Here are some numbered points:
np.array([-38., 109., 20., 57., -71., -1., -66., 58., 47., -5., -25., -68., 2., -49., 37., 78.]) 0
np.array([23., -30., -9., -18., -3., 10., 21., 4., -17., 0., 6., -22., 1., 9., 26., -4.]) 1
np.array([22., 8., 3., 6., 18., -3., -18., -19., 20., 10., -1., 7., -24., -20., -50., -13.]) 2
np.array([-6., 10., 6., 2., 11., 1., 4., -3., 0., 5., -1., -4., 10., -3., -2., 9.]) 3
np.array([-21., 6., 6., 8., -2., 10., 10., 8., -8., -20., 3., 37., -7., -2., -1., 2.]) 4
np.array([5., 9., 12., 1., 15., 5., 6., -4., 4., -6., 3., 3., 6., -1., -6., 4.]) 5
np.array([6., 0., 1., -9., 9., 5., 9., -2., -4., -2., -2., -1., 9., 3., 5., -2.]) 6
np.array([2., 5., 9., -7., 12., 3., 4., -3., -1., 2., 5., -3., 12., 2., -5., 2.]) 7
np.array([-26., 1., -14., -11., 27., 11., 28., 31., -5., -3., -24., 39., 14., -14., 4., -26.]) 8
np.array([17., 66., -49., -2., -127., -127., 49., 97., 82., -28., 52., -43., -1., 127., 49.,
          -20.]) 9
np.array([2., 5., 6., -7., 10., 3., 7., -2., -4., -2., 4., -3., 11., 0., -4., 1.]) 10
np.array([-6., 5., 4., -10., 5., 7., 7., 9., 0., -7., 4., 1., 9., -7., 1., 7.]) 11
np.array([0., -5., 6., 2., 19., -2., -15., -16., -3., 0., -5., 3., 20., 12., 7., 4.]) 12
np.array([39., 33., -36., -8., -99., -122., 14., 61., 48., -25., 27., -30., -13., 105., 49.,
          -25.]) 13
np.array([12., -25., -8., -20., 13., 19., 21., 14., -13., 0., -7., -4., -6., 5., 23., -25.]) 14
np.array([-25., 1., 1., 13., 15., 6., 19., 5., -8., -20., -4., 28., -8., -13., 30., 11.]) 15
np.array([-7., 9., 7., -1., 18., 10., -7., -6., 1., 3., -3., -3., 21., 4., -7., 6.]) 16
np.array([-2., 7., 7., -3., 12., 3., 6., -1., -2., 0., 4., -3., 11., 0., -5., 3.]) 17
np.array([64., -66., -37., -37., -40., -11., 40., -27., -56., -3., 22., -66., -3., 13., 60., 48.]) 18
np.array([3., 3., 8., -4., 11., 4., 4., -3., -1., 0., 4., -6., 9., 0., -6., 2.]) 19
np.array([-48., 11., 1., 29., 8., 18., 23., 6., 9., -23., -53., 42., -10., -13., -31., 16.]) 20
np.array([2., 6., 15., -12., 6., 2., 13., -3., -3., -8., 0., -9., 23., -3., -10., 1.]) 21
np.array([6., -2., 4., -12., 12., -2., -3., -12., 2., -7., 7., 0., 10., 9., 1., -3.]) 22
np.array([8., 12., -1., -1., -17., -32., 5., 15., 10., -20., 29., 5., -4., 32., 6., -24.]) 23
np.array([-1., 17., 14., -1., 3., 4., -11., 5., 4., -1., 6., -13., 15., -3., 7., 10.]) 24
np.array([-7., 1., 0., -4., 1., 9., 5., -4., 0., -15., -4., 8., 11., 7., 2., -9.]) 25
np.array([-26., -7., -10., 3., -3., 20., 17., 11., 6., -26., -10., 34., 16., -1., 8., -17.]) 26
np.array([19., 6., 2., 1., 14., 1., -10., -13., 12., 13., 5., 1., -12., -15., -34., -7.]) 27
np.array([2., 3., 7., -6., 14., 3., 6., -5., -1., 2., 1., -6., 9., 0., -5., 4.]) 28
np.array([-17., -12., 5., 17., 0., -14., -44., -15., -10., -23., -38., 25., 26., 11., 60., -2.]) 29
np.array([-16., 5., -3., -7., 8., 10., 13., 9., 3., 5., -6., 14., 12., -7., -1., -16.]) 30
np.array([-3., 5., 6., -3., 12., 3., 7., 0., -3., -2., 3., -1., 9., -3., 1., 5.]) 31
np.array([2., 7., 4., -10., 2., -2., -2., -6., -8., 7., 1., -15., 16., 2., 3., 4.]) 32
np.array([2., 6., 11., -7., 12., 2., 3., -3., -1., 3., 7., -3., 14., 2., -5., 0.]) 33
np.array([-71., 52., 23., 32., -59., 9., -52., 47., 1., 5., -31., -37., -38., -24., 25., 28.]) 34
np.array([26., -9., 2., 23., 26., -10., -12., -18., 29., 29., 16., 15., -40., -11., -65., -11.]) 35
np.array([15., 18., 13., -3., 24., -7., -4., -33., -1., 16., -13., -1., 19., -5., -9., 2.]) 36
np.array([3., 6., 7., -4., 11., 3., 5., -7., -2., 2., 1., -2., 12., 2., -3., 7.]) 37
np.array([1., 4., 8., -6., 11., 5., 4., -2., -2., 0., 5., -4., 10., -1., -4., 4.]) 38
np.array([56., 10., -7., 17., 21., -3., -37., -29., 34., 33., 14., 18., -54., -30., -68., -24.]) 39
np.array([-3., 13., -9., 1., -34., -35., 10., 32., 6., -26., 45., 14., -20., 46., 6., -46.]) 40
np.array([3., 3., 9., -6., 12., 6., 2., -4., -4., 0., 6., -3., 12., -4., -8., 3.]) 41
np.array([-1., -6., 5., -3., 2., -7., -12., -6., 7., -5., -1., 0., 19., -1., 6., 3.]) 42
np.array([-21., 14., -4., 0., 1., 8., -5., 2., 14., 11., 4., -18., 21., -7., -4., 18.]) 43
np.array([1., 14., 10., -12., 9., 8., 44., 5., -27., -12., 7., 12., -4., -10., -2., -6.]) 44
np.array([-1., 1., 6., -4., 8., 20., 21., 10., 3., -1., 21., -13., 19., -2., -3., -2.]) 45
np.array([-1., 10., 5., -2., 16., 3., 11., 14., -15., 1., 18., -17., 11., 2., -3., 4.]) 46
np.array([5., 9., 3., -5., 16., 3., -6., -9., 7., -10., -3., -4., 17., 13., 1., 0.]) 47
np.array([-3., -3., 10., -4., 9., 5., 2., -6., -8., 6., 3., -4., 6., -2., -6., 2.]) 48
np.array([1., -1., 10., 25., 9., -18., -8., -28., 44., -2., -16., 19., -28., -22., -61., -5.]) 49
np.array([-1., 5., 5., -6., 10., 4., 4., 1., -3., 2., 2., -9., 8., -1., -10., 4.]) 50
np.array([3., 2., 8., -4., 11., 8., 6., 4., -3., -4., 11., -5., 11., 0., -4., 5.]) 51
np.array([2., 4., 8., -5., 10., 4., 5., -4., -2., 0., 5., -4., 11., 1., -5., 2.]) 52
np.array([16., -43., -26., -20., 4., 5., 43., 5., -25., -1., -21., -13., -3., 6., 38., -13.]) 53
np.array([1., 2., 8., -6., 11., 4., 5., -3., -1., -1., 5., -4., 10., 0., -5., 4.]) 54
np.array([52., -22., -27., -4., -24., -15., -12., -7., 4., 9., -22., -12., -54., -11., -32., -23.]) 55
np.array([-3., 5., 2., -11., -1., 13., 4., 11., 5., -7., 3., -8., 13., -3., -2., 4.]) 56
np.array([-1., -1., 7., -2., 13., 1., 8., -2., -1., 2., 4., -5., 10., 2., -8., 5.]) 57
np.array([13., -14., 2., 15., 20., -5., -6., -18., 29., 15., -7., 10., -32., -19., -61., -9.]) 58
np.array([-5., -3., 8., -1., 13., 0., 9., 1., -1., 2., 7., -6., 11., 3., -8., 8.]) 59
np.array([2., 4., 6., -4., 10., 4., 6., -3., -2., -2., 4., -4., 11., 1., -5., 2.]) 60
np.array([13., 1., 11., -3., 3., 0., -1., -8., 2., 12., 3., 6., -8., 0., -20., -6.]) 61
np.array([7., 5., -5., -7., -3., -22., 16., 11., 3., 0., -3., -6., 8., 27., 7., -11.]) 62
np.array([-2., 2., 8., -2., 10., 4., 5., -2., 0., -4., 6., -8., 12., 0., -4., 5.]) 63
np.array([0., 2., 6., -17., -2., -4., -5., 10., -4., -5., -16., -4., 9., 6., 0., 0.]) 64
np.array([-10., -5., 7., -2., 16., -6., 11., -1., 1., 11., 5., -14., 8., 7., -15., 11.]) 65
np.array([0., 12., 6., -3., 7., 7., 2., -8., 3., 2., 8., -2., 14., -4., -4., 5.]) 66
np.array([30., -39., -41., -26., -25., 5., 25., 2., -21., -3., -11., -23., -7., 21., 44., -5.]) 67
np.array([-2., 4., 5., -3., 10., 4., 6., 0., -1., -1., 2., -2., 8., 1., -7., 4.]) 68
np.array([127., 38., -40., 70., 4., -14., -123., -101., 74., 74., 34., 99., -127., -114., -127.,
          -97.]) 69
np.array([52., -31., -41., -33., -39., 4., 5., -9., -29., 4., 3., -33., -19., 32., 50., 7.]) 70
np.array([69., 13., -11., 21., 25., -7., -50., -41., 49., 41., 8., 24., -75., -40., -98., -35.]) 71
np.array([39., 12., -2., 11., 18., -1., -24., -13., 20., 21., 19., 5., -32., -20., -49., -19.]) 72
np.array([-66., -26., 10., 45., -12., -52., -119., -44., 16., -34., -27., 29., -36., 40., 81.,
          -12.]) 73
np.array([4., 5., 9., 1., 22., 4., 0., -10., -3., 8., -5., -6., 6., -3., -8., 2.]) 74
np.array([7., 0., -10., -4., -2., -20., -7., 16., -3., -5., -10., -7., 3., 12., 9., 4.]) 75
np.array([1., 4., 5., -5., 10., 6., 6., 0., -1., 0., 8., -5., 12., 1., -4., 5.]) 76
np.array([0., 4., 7., -7., 11., 3., 4., -2., -3., -1., 4., -6., 12., 0., -5., 2.]) 77
np.array([4., 1., 5., -7., 11., 7., 3., -5., 1., 1., 5., -7., 15., -1., -6., 0.]) 78
np.array([3., 9., 7., -3., 12., 1., 4., -7., 0., 1., 3., -4., 13., 0., -5., 7.]) 79
np.array([0., 3., 3., -3., 5., 7., 4., -4., 2., -4., 3., 2., 13., 1., -2., -1.]) 80
np.array([-5., 7., -6., -9., 23., 7., 3., -3., 2., 10., -3., 1., -4., 9., -1., 17.]) 81
np.array([7., -1., 4., -7., 8., 4., 9., -4., -4., 0., 6., -9., 10., 2., -1., 4.]) 82
np.array([8., -3., 8., -15., 6., -8., 3., -16., 1., -14., 4., -1., 8., 9., -4., -2.]) 83
np.array([-15., -5., -4., -8., 22., -11., -1., 2., -3., 9., 0., -7., -4., -4., -12., 6.]) 84
np.array([-1., 8., 6., -4., 9., 7., 3., -3., 3., 4., 8., -3., 13., -1., -5., 1.]) 85
np.array([-1., 3., 5., -7., 19., 3., 12., 6., -7., 0., 1., 5., 12., -3., -5., -4.]) 86
np.array([-10., -3., 8., -3., 20., 0., -2., -8., 5., 10., 2., 2., 18., 9., -3., -21.]) 87
np.array([-7., -1., 8., -3., 17., 1., 1., -6., 4., 6., 4., -1., 17., 6., -4., -12.]) 88
np.array([21., -80., -14., 121., -92., 65., -127., -25., 49., -94., -94., 29., -127., 29., 127.,
          -100.]) 89
np.array([-6., 1., 5., -13., -2., 9., 4., 11., 5., -1., 6., -9., 14., -6., -7., 7.]) 90
np.array([1., 4., 9., -4., 12., 4., 5., 2., -1., -2., 9., -6., 13., -1., -5., 3.]) 91
np.array([46., 18., 1., 8., 11., -6., -10., -25., 6., 7., 13., 18., -22., -25., -54., -15.]) 92
np.array([-1., 3., 4., -5., 13., 2., 2., 2., -6., 2., 11., -8., 13., 1., -5., 5.]) 93
np.array([8., 1., 4., -8., 9., 4., 8., -4., -2., 5., 5., 0., 13., -8., -14., -3.]) 94
np.array([1., -27., -20., -2., -19., 5., -31., 6., -14., -31., -22., -13., -5., 29., 78., -12.]) 95
np.array([-18., 17., 4., -54., -71., -78., -12., 5., -3., 9., -28., -30., -26., 104., 22., -9.]) 96
np.array([-23., 3., -11., -7., 28., 10., 28., 18., -7., -11., -31., 40., 6., -7., 0., -21.]) 97
np.array([7., 6., 27., -8., 12., 5., 13., -4., 3., 5., 9., -20., 24., -21., -16., 6.]) 98
np.array([22., 9., -2., 1., 22., 5., -9., -5., 10., 16., 8., 11., -17., -17., -32., -22.]) 99
np.array([6., 10., -1., 12., -34., -34., 19., 31., -3., -7., 18., 0., 7., 25., 10., -23.]) 100
np.array([-40., 20., 1., 30., -17., -7., -6., 15., 23., 4., -25., 5., -47., -14., -7., 9.]) 101
np.array([2., 7., 8., -7., 13., 0., 2., -2., 1., 0., 5., -7., 13., -1., -7., 3.]) 102
np.array([41., 11., -5., 16., 17., -3., -33., -37., 42., 25., -12., 26., -57., -53., -101.,
          -40.]) 103
np.array([6., 4., 5., -9., 9., -1., 11., -7., -2., -5., 7., -10., 14., 2., -8., 10.]) 104
np.array([-16., 5., -6., 1., -28., 15., 10., -17., -47., -23., 9., 42., 0., -33., 24., -4.]) 105
np.array([-1., 15., 0., -17., 4., -5., -1., -10., 6., 8., 1., -18., 17., 0., -3., 9.]) 106
np.array([0., 2., 8., -3., 11., 3., 6., -4., 0., 0., 6., -6., 13., 2., -4., 2.]) 107
np.array([3., 21., 1., 6., 17., 13., 5., 20., -6., -11., 15., -29., 21., 6., -6., 9.]) 108
np.array([56., 4., -7., 25., 27., -12., -38., -37., 47., 37., 8., 23., -67., -33., -95., -31.]) 109
Which two points above are nearest to each new point? Their numbers follow each, nearest first.
np.array([-127., 127., 70., 114., -127., -97., -127., 127., 127., 83., -44., -27., -90., -102., 127.,
          86.]) >> 0 34
np.array([-11., -12., 4., -7., 19., -27., -14., -12., 2., 12., -1., 2., -4., 6., -3., -10.]) >> 84 87
np.array([-51., -27., 6., 33., -8., -44., -92., -27., 3., -29., -30., 16., -19., 33., 79., -13.]) >> 73 29
np.array([7., 3., 0., -5., 5., -14., 12., 7., 1., 3., -5., -4., 2., 11., 0., -9.]) >> 62 6
np.array([-9., -8., -58., -6., -110., 13., -7., -40., -109., -51., -7., 109., -45., -41., 86.,
          -7.]) >> 105 95
np.array([7., -12., 4., -12., 6., 9., 8., 1., -16., 2., -2., -7., 5., 4., 10., -9.]) >> 6 82
np.array([-2., 1., 5., -15., -4., -3., -3., 11., -3., -8., -16., -2., 9., 7., 2., -3.]) >> 64 6
np.array([2., 27., 22., 6., 2., -1., -23., 2., 3., -2., 3., -17., 17., -3., 15., 14.]) >> 24 32
np.array([-41., -30., 3., 35., -26., -13., 8., 15., 57., 31., 24., 41., -1., 5., -26., -21.]) >> 30 4
np.array([26., -35., 11., 19., -1., 21., 19., 17., -4., 29., 44., 16., -62., 58., -78., 57.]) >> 35 58
np.array([-19., -22., 3., 10., 6., -20., -23., 2., -11., -10., -20., -6., 10., 16., 43., -5.]) >> 29 75
np.array([16., 9., 1., 3., 16., 5., -4., -13., 16., 17., 9., -5., -3., -8., -30., -9.]) >> 27 99
np.array([14., 12., -1., -7., 14., -3., -12., -16., 6., 20., -4., -8., -21., -6., -34., -5.]) >> 27 61
np.array([-40., 62., -5., 27., -32., 10., -17., 27., 35., -4., -17., -44., 14., -20., 3., 49.]) >> 43 34
np.array([-1., 27., 27., 9., -4., -7., -18., 9., 3., -3., 10., -13., 11., -10., 16., 20.]) >> 24 3
np.array([-15., 2., 3., 7., 13., 5., 14., 2., -5., -12., -1., 16., -2., -8., 18., 9.]) >> 15 31
np.array([16., -12., 6., 9., 2., 13., 9., 9., -10., 18., 22., 3., -30., 32., -38., 25.]) >> 61 65
np.array([-2., 5., 6., -9., 12., 4., 1., 0., -5., 3., 2., -11., 7., -1., -9., 5.]) >> 50 77
np.array([-18., -29., -1., 23., 6., -15., -23., -11., -11., 6., -23., 8., 8., 1., 51., 15.]) >> 29 12
np.array([31., -33., -16., -15., -10., 13., 19., -5., -23., 3., -2., -36., -5., 2., 37., 23.]) >> 1 67
np.array([13., -18., -3., -12., 1., 9., 13., 2., -14., -2., 5., -15., 2., 7., 15., 1.]) >> 1 82
np.array([-5., -2., -3., -8., 9., 2., -6., -9., 6., -11., 12., -1., 1., 14., 1., -7.]) >> 22 80
np.array([-46., -4., -13., -20., 22., -64., -33., -17., -8., 52., 6., -16., -33., 6., -11., -16.]) >> 84 65
np.array([18., -24., 18., 18., 2., 5., 22., 6., -10., 9., 24., 12., -36., 42., -59., 37.]) >> 61 65
np.array([-25., 41., -1., 15., -16., 8., -9., 16., 21., -3., -9., -30., 12., -13., 0., 32.]) >> 43 24
np.array([-20., 29., -12., 13., -99., -18., -58., 46., 17., 13., 0., -19., -14., -9., 64., 29.]) >> 34 101
np.array([-8., -2., -3., -6., 8., -1., 4., -9., 3., -6., -7., 3., 19., 3., 0., 3.]) >> 80 25
np.array([-3., 5., 8., 0., 20., 8., -3., -6., 0., -3., -4., -1., 22., 7., -4., 4.]) >> 16 47
np.array([-1., -62., 28., 41., 22., 2., 39., 13., -6., 39., 40., 3., -47., 60., -83., 60.]) >> 35 65
np.array([15., -10., -5., -9., -7., 4., 13., -11., -10., 1., 14., -16., 10., -2., 11., 14.]) >> 82 104
np.array([-14., 30., -27., -13., -9., 26., -16., -25., -45., -21., -13., 65., -21., -34., 34., 14.]) >> 105 15
np.array([3., 7., 5., -2., 13., 5., 8., 14., -7., -5., 21., -15., 14., 1., -4., 6.]) >> 46 51
np.array([28., -40., 18., 24., 2., 11., 22., 12., -9., 26., 43., 10., -63., 64., -83., 56.]) >> 35 58
np.array([-3., -4., 12., 14., 24., 0., 8., -3., -3., 23., 12., -14., 19., 3., -19., 9.]) >> 65 59
np.array([-105., 56., 2., 44., -82., -12., -52., 64., 50., 11., -6., -4., -17., -40., 73.,
          36.]) >> 34 0
np.array([20., -13., -12., -17., -1., 9., -1., -10., -2., 4., 7., -18., 14., 6., 6., 0.]) >> 82 32
np.array([-5., 10., 0., -3., 0., 16., -1., -4., 11., -4., 8., 4., 13., -2., 3., -4.]) >> 80 66
np.array([26., -8., 0., 10., 12., 1., -14., -24., 0., 24., -19., -3., -21., -10., -30., -10.]) >> 27 2
np.array([-5., 8., 7., -2., -2., 7., 4., 0., 7., 8., 11., -5., 11., 0., -6., 0.]) >> 85 66
np.array([-28., -11., 9., -18., 25., -21., 1., -9., -3., 30., -33., -14., -14., -7., -22., -20.]) >> 84 65
np.array([-7., -13., -29., 0., -28., -35., -13., 54., -16., -12., -20., -2., -16., 32., 12., 3.]) >> 75 100
np.array([2., 1., 6., 4., 6., 29., 14., 23., 5., -17., 23., -3., 8., -3., 5., 12.]) >> 45 51
np.array([9., 4., 2., 3., 13., 3., -3., -9., 11., 6., -1., 6., -8., -11., -27., -3.]) >> 27 61
np.array([-12., -19., 10., 8., 23., -9., 22., 0., 5., 10., 11., -6., 10., 14., -16., 12.]) >> 65 59
np.array([2., -6., 6., -7., 11., 8., -1., -8., -1., 5., 5., -8., 14., -2., -7., 0.]) >> 78 41
np.array([-7., 10., -5., -16., 27., 23., 8., 9., 0., 3., -18., 21., 6., -16., 3., -28.]) >> 30 97
np.array([72., -86., -34., -24., -57., 13., 61., -12., -47., -4., 16., -83., -13., 19., 69., 27.]) >> 18 70
np.array([6., 8., 12., 2., 12., 4., 8., -3., 3., -5., 1., 1., 7., 0., -5., 3.]) >> 5 60
np.array([-127., 121., 47., 70., -127., -60., -127., 127., 84., 52., -26., -19., -53., -64., 113.,
          55.]) >> 0 34
np.array([-1., 0., 6., -7., 3., 8., 1., -1., 5., -8., 1., -2., 17., -2., 3., -1.]) >> 80 63
np.array([1., 10., -4., -18., 0., 1., 1., -13., 3., 6., -2., -13., 20., 2., -4., 4.]) >> 106 32
np.array([-1., 10., 5., -13., 7., 20., 15., 0., -10., 12., 6., -23., 4., 5., -30., 2.]) >> 50 94
np.array([7., 11., 1., -7., 7., 5., -14., -12., -4., -2., -9., 5., 14., 9., 1., 5.]) >> 47 12
np.array([16., 4., 2., 1., 10., 6., -5., -9., 7., 2., 6., 7., -6., -6., -21., -8.]) >> 61 27
np.array([-16., 13., 3., 2., 6., -1., -18., -7., -4., 6., -26., -14., -13., 20., 1., -18.]) >> 64 74
np.array([25., -5., 2., 6., 8., 5., -9., -21., -25., 28., -21., -18., 0., 5., 3., -1.]) >> 74 32
np.array([9., 11., 19., 9., 15., 3., 8., -7., 8., -11., 0., 9., 4., 0., -6., 7.]) >> 5 79
np.array([16., 15., 11., 3., 14., 1., -12., -10., -13., 15., 10., -22., 14., 3., 0., -9.]) >> 32 74
np.array([-2., 7., 4., -9., 18., 5., -9., -4., -6., 4., -3., -17., 7., 5., -12., 6.]) >> 50 28
np.array([4., 6., 19., -6., 13., 4., 9., -5., 3., 5., 7., -15., 19., -13., -12., 8.]) >> 98 102
np.array([-14., -5., 1., -20., 26., -21., -2., -4., -5., 22., -17., -17., -9., -1., -21., -2.]) >> 84 65
np.array([-8., 1., 2., -9., 17., -17., -3., 4., -13., 12., 9., -18., -2., 8., -13., 4.]) >> 84 65
np.array([-3., 2., 0., -12., 25., 8., 16., 7., -7., 0., -6., 14., 6., -3., -1., -8.]) >> 86 30
np.array([-1., -6., 4., -31., 5., -2., -7., -16., -19., 10., -3., -25., 0., 10., -8., 20.]) >> 32 106
np.array([5., 5., -2., -14., -3., 0., 0., -2., -7., 8., 0., 2., 1., 11., 0., -2.]) >> 6 10
np.array([23., 3., 3., 12., 12., 0., -11., -9., 12., 16., 9., 2., -18., -13., -34., -5.]) >> 27 99
np.array([-9., -14., 14., 4., 11., 1., 22., 3., 4., 1., 4., -5., 13., 3., -9., 11.]) >> 59 57
np.array([-15., 7., -1., -7., 4., 15., 31., 6., 9., 11., 11., -17., 30., -8., -10., -9.]) >> 45 90
np.array([5., 2., 4., -7., 12., 6., 0., -7., 0., 0., 6., -6., 15., 0., -5., 1.]) >> 78 52
np.array([-8., 21., -18., 7., -60., -52., 17., 56., 10., -42., 68., 23., -35., 70., 10., -69.]) >> 40 23
np.array([-2., 0., -11., -13., 9., 0., 18., 22., -6., 3., -13., 5., 8., 3., 3., -26.]) >> 30 86
np.array([-7., -2., 7., 0., 11., 0., 10., -2., -7., 9., 9., -27., 8., 2., -10., 4.]) >> 65 59
np.array([81., -52., -67., -49., -66., 3., 3., -16., -44., 5., 2., -49., -36., 52., 82., 10.]) >> 70 18
np.array([-101., -53., -21., 127., -127., 46., 35., -26., -127., -127., -55., 127., -62., -26., 127.,
          -22.]) >> 105 15
np.array([1., -2., -30., -10., -59., 7., -7., -29., -66., -27., -2., 53., -21., -22., 49., -5.]) >> 105 4
np.array([7., -10., -1., -9., 0., 6., 6., -1., -12., -4., 4., -12., 3., 4., 5., 13.]) >> 82 6
np.array([1., 9., 4., -6., 10., 7., 4., -3., 4., 4., 6., -5., 14., -3., -6., 2.]) >> 85 66
np.array([35., -36., -18., -20., -20., -9., 29., -2., -40., -2., 29., -54., 8., 10., 31., 28.]) >> 1 18
np.array([-12., 42., 28., 7., -41., -23., -38., 27., 5., 14., -4., -26., 3., -22., 18., 35.]) >> 24 43
np.array([3., -4., -22., -12., -2., -26., 15., 31., -7., 1., -13., -9., 10., 17., 8., -17.]) >> 62 75
np.array([11., 3., 14., 1., 14., 0., 1., -10., 6., -12., 6., 8., 6., 3., -3., 0.]) >> 5 22
np.array([-36., -26., 0., 22., 0., -12., -68., 12., -3., -52., -42., 26., 11., 24., 95., -13.]) >> 29 95
np.array([16., -21., 10., 4., -3., 10., 9., 17., -4., 15., 19., 8., -37., 40., -48., 35.]) >> 61 65
np.array([17., 15., -7., -3., -34., -51., 4., 24., 18., -31., 46., 7., -12., 53., 9., -41.]) >> 40 23
np.array([-10., 7., 17., -19., 7., 6., 15., 6., 8., -3., -11., -14., 44., -12., -8., 4.]) >> 21 98
np.array([7., 3., 12., 0., 13., 1., 4., -6., 3., -8., 6., 3., 8., 1., -3., 1.]) >> 5 60
np.array([11., -3., -3., -10., -2., -14., 10., 16., -4., -11., 12., -1., 3., 19., 5., -20.]) >> 62 75
np.array([-10., 7., 3., 4., -14., 13., 2., -12., -30., -20., 10., 33., 5., -26., 13., 1.]) >> 105 4
np.array([4., 6., 19., -7., 11., 5., 10., -2., 1., 3., 7., -14., 19., -13., -13., 5.]) >> 98 21
np.array([11., 1., 5., -6., 14., 5., 5., -7., -3., 7., 3., 0., 12., -9., -15., -4.]) >> 94 41
np.array([22., -29., -12., -16., -8., 13., 19., 1., -14., -6., 1., -19., -3., 11., 25., -5.]) >> 1 14
np.array([-14., 11., 5., 18., 11., 6., 20., 7., 4., -7., -15., 24., 3., 5., -12., 12.]) >> 4 5
np.array([66., -70., -36., -38., -34., -38., 33., -19., -57., -6., 27., -73., 9., 13., 48., 45.]) >> 18 70
np.array([-2., -3., -2., -10., 18., 6., -2., -5., 9., 22., -25., -13., 0., -12., -6., 5.]) >> 74 84
np.array([-14., 2., 0., -5., 37., 10., 11., -3., 7., 13., -4., 0., -4., 6., -6., 25.]) >> 81 65
np.array([-32., 44., 28., 33., -57., -38., -57., 30., 39., 22., 16., -16., 31., -17., 53., 39.]) >> 34 0
np.array([-8., 16., -7., 7., -36., -27., 9., 34., 4., -34., 49., 27., -26., 48., 6., -45.]) >> 40 23
np.array([-52., 74., 45., 57., -98., -50., -88., 54., 56., 31., 13., -11., 23., -24., 86., 54.]) >> 0 34
np.array([-2., 6., 9., -3., 18., 6., -2., -1., -1., -2., -1., -3., 23., 2., -6., 4.]) >> 16 102
np.array([-26., 11., 0., 10., -28., 15., 4., -24., -51., -30., 4., 55., 3., -46., 22., 3.]) >> 105 4
np.array([7., 3., 3., -8., 2., -12., 5., 10., -11., -14., 13., 12., -9., 19., 6., -19.]) >> 62 22
np.array([-1., -6., 8., -15., 10., 3., -1., -3., -17., -15., 20., 13., -5., 5., 2., -11.]) >> 22 83
np.array([-65., 52., 8., 16., -37., 7., -32., 21., 24., 11., -10., -42., 4., -34., -1., 48.]) >> 34 43
np.array([-11., -3., 3., 5., -14., 7., 18., -10., -29., -25., 1., 26., 4., -20., 15., 7.]) >> 105 4
np.array([5., -3., 4., -10., 10., 10., 1., 5., -4., 0., 0., -4., 4., 4., 7., -5.]) >> 6 82
np.array([5., -17., -4., -8., 8., 12., 18., 12., -11., -7., -1., 4., -4., 8., 16., -12.]) >> 14 6
np.array([-10., 4., 4., 2., 12., 5., 9., 2., -5., -8., 4., 7., 3., -3., 9., 5.]) >> 31 11
np.array([0., 0., 4., -2., 2., -4., -1., 8., -8., -5., 1., 1., 4., 7., -3., 6.]) >> 68 31
np.array([-6., -4., 9., 2., 11., -1., 11., -3., 3., 1., 9., -12., 14., 4., -9., 10.]) >> 59 57
np.array([-16., 7., 1., 4., -13., 9., 6., -14., -33., -20., 4., 34., 4., -30., 15., 2.]) >> 105 4
np.array([-82., 20., 2., -14., -15., 9., -29., -9., 7., 25., -27., -16., -37., -14., -13., 7.]) >> 101 43
np.array([8., -10., -3., -5., 4., 4., 7., -2., -8., 3., 5., -9., 4., 11., 6., 9.]) >> 82 6
np.array([-75., -45., -3., -6., -33., 13., 20., 15., 40., -24., -34., 19., 25., -14., 6., -2.]) >> 26 30
np.array([-25., -5., 5., 16., -4., -14., -71., -15., -4., -48., -58., 46., 34., 20., 85., -17.]) >> 29 95
np.array([63., -30., -46., -31., -44., 0., -9., -12., -23., 15., 3., -23., -38., 30., 40., -1.]) >> 70 67
np.array([-20., 17., -6., 18., -2., 11., -19., -1., -8., -20., 4., 32., -25., -4., -14., 34.]) >> 4 15
np.array([-17., 11., 7., 26., 12., 6., 25., 8., 8., -9., -18., 31., 0., 6., -12., 14.]) >> 4 5
np.array([-29., -34., 20., 22., 33., -15., 37., 5., 7., 21., 13., -12., 11., 19., -29., 24.]) >> 65 59
np.array([1., 21., 0., -24., 1., -10., -3., -12., 7., 12., 3., -30., 20., 0., -3., 9.]) >> 106 32
np.array([-17., 12., 6., -14., 13., -5., -3., -6., -10., 21., -10., -20., -8., 2., -19., 9.]) >> 84 65
np.array([50., 15., -6., 17., 25., -7., -38., -20., 30., 30., 20., 5., -51., -30., -80., -29.]) >> 39 109
np.array([-43., 80., 17., 50., -71., -3., -80., 52., 41., -3., -16., -52., 1., -54., 41., 69.]) >> 0 34
np.array([-4., -6., -15., -1., -13., -21., -7., 34., -11., -7., -10., -3., -6., 21., 6., 3.]) >> 75 62
np.array([11., -48., -4., 71., -55., 42., -127., -14., 32., -60., -61., 15., -102., 15., 97.,
          -61.]) >> 89 73
np.array([-11., 4., 8., 11., 16., -2., -7., -5., -3., 18., -9., -16., 2., 13., -11., -5.]) >> 74 65
np.array([-12., 2., -3., 7., -20., -16., -10., 22., 14., -19., 2., -2., 5., 17., 23., -12.]) >> 75 62
